In the data rows, 128 means zero.
Here is a table of points, one per row:
[183 108 249 255 157   0  61  63 175 140 120 142]
[ 90 255 238  89  95 144 144  92 169 134 136 142]
[145 152  76 132 133 128 124 107 142 106 115 142]
[146 125  53 100 104 133 120 142 138 138 134 137]
[147 208 203 202 119 160 176 123 127 159 114 135]
[173 111 243 255 122 139 120 193 113 165 148 125]
[166   0 213 125 126 152 138 136 111  78 165 140]
[162 138  16 134  43 117 119 117 126 131 149 133]
[169  66 242 254 128 135 121 165  78 161 168 112]
[140 133  99  66 170 100 202 129 136 138 121 131]
[ 19  86 255   0  51  69  82 133  52 169 116 148]
[145 147  51 105 102 137 110 137 149 133 144 128]
[145 131 111  96 185 126 129 135 141 113 137 120]
[166   0 255  75 107 175 151 112 187 171  82 106]
[140 136  97 116 157 155  94 135 130 142 134 125]
[167 117 222 182 115 154 141 158  90 100 113 164]
[147  64 126 105 136  93  91 163 140 130  96 110]
[141 149 108  88 174 130 120 122 130 115 123 127]
[145 127  38 119  85 118 129 136 152 141 145 132]
[147 147 109 111 191 131 124 140 114 130 115 124]
[159 115   7 153  40 101 141 103  89 121 118 118]
[160 191 188 223 115 177 203 108 110 158 119 140]
[  0  96  25 235 179 155 115 195 159 163 100 141]
[144 136 115 122 160 144 104 130 124 116 118 122]
[152 142 112 110 175 144 122 120 117 114 113 129]
[152 142 119 125 176 144 114 131 120 113 136 133]
[147 141  96 122 167 150  96 120 124 136 118 134]
[123 219 206 154 100 153 171 105 137 135 128 128]
[151 134 105 105 177 146 116 114 101 134 124 122]
[144 138 102  76 177 110 168 144 126 121 124 118]
[136 215 196 174 112 155 174  99 124 144 108 133]
[153 146 107 115 175 155 110 115 124 121 128 130]
[103 231 223  95 100 153 150 109 156 130 132 126]
[  0 251 244 103  91 138 106 126 147 115 135 103]
[145 144  91  72 169 113 163 128 142 130 122 128]
[144 122  62 109  99 132 100 146 141 137 139 132]
[164 164 168 217 203 120 101  89  82 159 149 133]
[146 135  16 110  66 114 113 131 147 140 147 123]
[100 246 232  92 105 146 134 104 151 111 142 130]
[122 129  97  32 207  51 210 141 133 142 151 119]
[147 129  52 122 107 128 116 143 156 136 136 125]
[148 127  40 106  93 132 119 143 148 134 144 140]
[152 146  98 103 151 144  91 143 128 121 117 121]
[143 130  34 100  77 124 120 142 151 144 136 140]
[161  91 188 149 103 119 114 180 141  57 106 157]
[155 122  10 153  40 106 146 110 101 119 128 124]
[169 127   1 161  39 109 142  95  85 125 122 119]
[146 149 110 118 172 148 108 123 115 119 126 125]
[149 139 100 125 161 136 108 122 114 118 126 128]
Along one direction, these points spread out more than along any other. For each point below, how far along it does it lie, from 0 to 99? The average is 50, and the first point in the table lies past the average.
[177  97 204 215  89 111 156 169  95  95 102 110] 65
[150 156 106 122 187 137  99 132 125 116 117 129] 47
[107 130  87  37 213  51 220 153 133 137 139 118] 40
[151 148 110 106 179 133 108 130 125 115 126 127] 47
[142 145 102 108 181 147 119 139 108 118 118 128] 46
[150 130  52 110 103 121 115 137 158 147 128 132] 34
[148 143  98 113 174 143  88 127 122 135 129 127] 45
[153   0 221 115  98 145 140  97 148 107 172 126] 63
[  0   0  31 238 147 130 145 106  90 128 131 137] 35
[ 27 254 255  84  96 136 103 120 150 111 144 115] 78
[152  33 136  90 198 183 126  35 144 145 132 146] 50
[150 130  19 129  58 111 138 118 125 135 132 129] 28
[167 132 245 245 114 143 115 193 109 170 137 123] 76
[162 110   4 163  45 111 140  91  87 122 116 108] 26
[  0 221 196 145  83 112 107 159 163 113 101 100] 68
[115 218 206 135  99 140 150  97 147 120 119 126] 69
[171  65 169 162 120 102 128 160 136  45 147 135] 55
[139 145 107 124 157 143 112 120 121 110 118 115] 47
